[[104 125 120 112 142]
 [103 132 107 145 130]
 [138 136 138 118 157]] => 138

[[128 125 127 115 126 114 114]
 [144 136 136 116 118 111 111]
 [105 112 118 118 145 123 123]] => 145

[[120 143 113 105 106]
 [105 108 156 125 103]
 [103 134 125 129 142]] => 125

[[129 105 138 134 140 131]
 [125 114 131 134 132 129]
 [142 117 131 123 120 114]] => 123

[[138 155 141 112 148 119]
 [133 132 123 156 135 130]
 [ 99 118 141 130 135 142]] => 130

[[124 117 140 106]
 [126 122 134 116]
 [127 126 130 124]] => 126

[[131 106 115 148 127 138 103]
 [120 112 131 128 128 128 108]
 [133 130 112 119 135 110 126]] => 135

[[102 119 140 142]
 [116 145 144 120]
 [110 124 143 140]] => 124

[[140 157 132 132 130 150]
 [135 144 138 138 126 140]
 [117  99 150 149 128 105]] => 149
---
[[155 122 129 133 150 120]
 [154 115 128 131 150 126]
 [132 122 108 117 132 156]] ==> 108

[[139 124 122 135 136]
 [134 136 119 135 120]
 [139 114 122 127 155]] ==> 122

[[107 132 138 136 132 129 134]
 [120 136 143 124 134 132 128]
 [115 126 133 126 126 124 134]] ==> 133

[[148 128 122 130 121]
 [122 118 147 132 134]
 [125 138 101 124 133]] ==> 101

[[110 120 127 145 110 129 132]
 [107 118 124 144 100 126 132]
 [119 121 125 128 112 125 124]] ==> 125

[[131 113 104 121]
 [154 139 142 130]
 [114 135 131 119]] ==> 131
---
array([122, 108, 151, 148, 135, 115]) ans = 122
array([130, 143, 110, 157, 134, 122, 126]) ans = 130
array([129, 151, 133, 150, 126]) ans = 129
array([134, 151, 114, 124, 109, 130]) ans = 134
array([146, 129, 143, 137, 103]) ans = 146
array([137, 151, 138, 138, 142, 134]) ans = 137
array([114, 132, 119,  98, 110]) ans = 114
---
[154 137 155 120 128] -> 155, 155

[[131 138 127 137 149 116 137]
 [143 119 133 120 118 122 120]
 [119 137 119 136 148 124 136]] -> 120, 149

[[124 135 126 133 130]
 [148 135 145 131 140]
 [110 102 102 139 136]] -> 145, 148

[140 136 146 120 155 130 127] -> 120, 155

[128 132 104 128 113 130 128] -> 128, 132

[[119 146 126 120 145 119 127]
 [113 133 136 114 144 123 131]
 [135 115 117 106 131 125 116]] -> 114, 146

[[135 134 121 136 129]
 [115  99 135 115 131]
 [128 128 119 128 138]] -> 135, 138

[118 134 116 102 146] -> 116, 146

[136 101 126 144 145 111 114] -> 144, 145

[145 131 128 101 132] -> 128, 145
---
[[106, 143, 113, 121], [112, 143, 136, 104]] ⇒ 136
[[144, 146, 134, 124, 149, 111, 123], [125, 135, 125, 157, 119, 118, 111]] ⇒ 118
[[156, 126, 125, 135, 113, 125, 112], [158, 114, 120, 116, 115, 131, 125]] ⇒ 131
[[121, 124, 135, 124], [119, 131, 123, 101]] ⇒ 123
[[128, 118, 120, 154, 107], [142, 135, 107, 124, 150]] ⇒ 124
[[135, 118, 123, 153, 147, 140, 133], [99, 110, 105, 123, 138, 137, 139]] ⇒ 137
[[111, 152, 136, 127, 106, 132, 118], [112, 130, 143, 136, 116, 135, 137]] ⇒ 135
[[142, 115, 136, 132, 137], [130, 122, 129, 122, 105]] ⇒ 122
[[106, 125, 124, 128], [128, 110, 150, 104]] ⇒ 150
[[126, 117, 151, 121, 105], [148, 130, 124, 133, 130]] ⇒ 133
---
[155 117 122 139] -> 155
[128 137 152 138] -> 128
[114 104 103 131] -> 114
[121 104 127 116] -> 121
[102 131 119 118] -> 102
[130 130 107 145] -> 130
---
[[120 138 127 105 140]
 [113 136 123 132 147]] value 123

[117 140 121 153 137] value 121

[157 136 150  99 134] value 150

[[135 125 121 150 133]
 [143 147 128 144 123]
 [135 139 130 128 134]] value 130

[[123 136 135 152 131]
 [120 142 129 154 128]] value 129

[[139 132 125 146 116]
 [103 149 156 112 142]
 [131 123 127 118 130]] value 127

[152 132 143 113 145] value 143

[[137 103 118 124 138]
 [156 122 153 124 145]
 [130 133 138 132 140]] value 138

[[123 131 147 152 133]
 [143 143 120 129 126]
 [107 126 139 134 114]] value 139

[130  98 118 115 119] value 118
---
[122 116 127 138 100] -> 127, 138

[[150 125 102 129 127 137 142]
 [126 130 141 128 122 133 123]
 [140 144 119 144 127 138 114]] -> 128, 150

[107 134 138 132 135] -> 138, 138

[126 126 129  99 158] -> 129, 158

[139 128 142 154 133 112 125] -> 154, 154

[124 134 100 144 129 101 111] -> 144, 144
---
[142 135 133 103 128] ⇒ 133, 142
[119 140 150 105 146] ⇒ 150, 150
[106 139 147 124 117 154 143] ⇒ 124, 154
[111 152 133 110 142] ⇒ 133, 152
[133 151 138 143 104] ⇒ 138, 151
[101 109 127 138 146] ⇒ 127, 146
---
[[136 140 141 108 134]
 [130 140 152 134 112]] >> 152

[[152 145 128 133 113 133]
 [127 129 102 115 125 125]
 [148 132 140 139 116 129]] >> 139

[147 148 127 158] >> 148

[105 120 111 128 144 124] >> 128

[102 136 106 122 126 127 134] >> 126

[107 147 121 138 125] >> 121

[141 135 110 122 103 113] >> 122

[155 130 120 111 135 115 139] >> 135

[[135 133 138 130]
 [137 154 119 139]] >> 154

[133 157 114 146] >> 157
---
[[152 131 128 111]
 [131 129 137 129]
 [134 127 135 128]] >> 134

[[106 113 113 125 135 115]
 [121 113 115 126 133 128]
 [116 108 139 127 130 140]] >> 116

[[130 153 102 155]
 [110 133 130 131]
 [122 107 141 104]] >> 122

[[112 112 156 117 124]
 [107 115 147 126 122]
 [112 127 143 135 130]] >> 112

[[158 149 111 133 145 117]
 [143 121 117 149 117 133]
 [104 125 158 124 142 140]] >> 104

[[142 133 150 124 110]
 [130 104 121 154 154]
 [117 129 118 125 133]] >> 117

[[122 158 151 138]
 [108 154 156 124]
 [113 156 158 136]] >> 113

[[129 137 136 127 131 126 135]
 [120 135 124 141 130 102 136]
 [125 126 150 128 145 138 132]] >> 125

[[134 134 130 125 117 129 129]
 [129 128 140 132 132 140 141]
 [137 142  99 131 110 117 135]] >> 137
---
[[118 137 141 107 131 122]
 [110 135 142 106 126 135]
 [130 129 142 119 124 125]] -> 122

[[139 139 121 122 131 117 131]
 [142 137 141 155 126 131 145]
 [133 138 122 131 126 125 115]] -> 131

[[124 141 105 117 143]
 [126 141 117 124 152]
 [121 106 106 110 101]] -> 143

[[142 146 132 126]
 [119 124 124 127]
 [155 153 126 127]] -> 126

[[129 118 142 107 113 133]
 [133 139 146 139 146 144]
 [101 119 142 110 140 108]] -> 133

[[128 117 126 144 126]
 [137 145 146 137 121]
 [136 141 150 128 121]] -> 126
---
[122, 132, 125, 146, 118, 157]
146
[104, 136, 142, 148, 145, 113, 143]
148
[[156, 139, 139, 126, 133, 116], [149, 132, 131, 142, 145, 132], [133, 130, 132, 150, 149, 143]]
126
[137, 123, 140, 103]
103
[[121, 105, 155, 100], [149, 153, 158, 142]]
100
[[127, 146, 142, 145, 135], [153, 148, 111, 106, 108], [147, 149, 132, 135, 118]]
145
---
[[139, 134, 143, 140, 137, 128, 140], [130, 144, 128, 133, 131, 135, 133], [131, 124, 129, 116, 120, 124, 157]] | 133, 157
[149, 117, 120, 121, 100, 132, 114] | 121, 149
[124, 99, 101, 143, 120] | 101, 143
[126, 150, 123, 138, 122] | 123, 150
[130, 118, 125, 129, 111, 142, 150] | 129, 150
[[118, 123, 106, 126, 126, 123, 130], [114, 129, 117, 121, 129, 123, 136], [134, 137, 121, 125, 128, 134, 130]] | 121, 137
---
[[129 125 121 131 131 133 156]
 [128 128 123 127 121 128 125]
 [129 137 112 117 134 128 121]] result: 137

[[137 146 134 156 110]
 [112 144 132 133 125]
 [138 122 133 120 148]] result: 122

[[150 105 111 122]
 [134 101 134 100]
 [115 147 141 135]] result: 147

[[134 128 113 134 128 147]
 [120 132 144 122 126 103]
 [121 133 138 124 127 109]] result: 133

[[155 154 153 155 110]
 [131 132 131 132 133]
 [121 121 120 121 133]] result: 121

[[132 131 150 146 105 121]
 [143 126 136 136 131 139]
 [147 106 154 157 104 119]] result: 106
---
array([138, 136, 142, 138, 105]) Answer: 142

array([[131, 137, 127, 115, 136],
       [101, 112, 123, 155, 120],
       [141, 136, 133, 113, 132]]) Answer: 155

array([150, 135, 110, 139]) Answer: 150

array([153, 149, 124, 123, 152]) Answer: 153

array([104, 125, 127, 144]) Answer: 144

array([137, 158, 128, 130]) Answer: 158
---
[[143 130 129 128 151 128 131]
 [133 129 138 139 142 132 128]] out 143, 128

[[118 156 115 157 157 157 118]
 [109 141 113 142 143 142 109]] out 118, 109

[[129 146 143 147]
 [124 131 131 124]
 [150 119 120 121]] out 129, 121

[144 152 147 143] out 144, 143

[[123 154 114 126 115]
 [138 110 135 126 136]
 [123 153 114 126 115]] out 123, 115

[[131 140 137 130 131 132 139]
 [133 106 113 132 126 123 110]
 [123 132 131 124 128 128 131]] out 131, 131
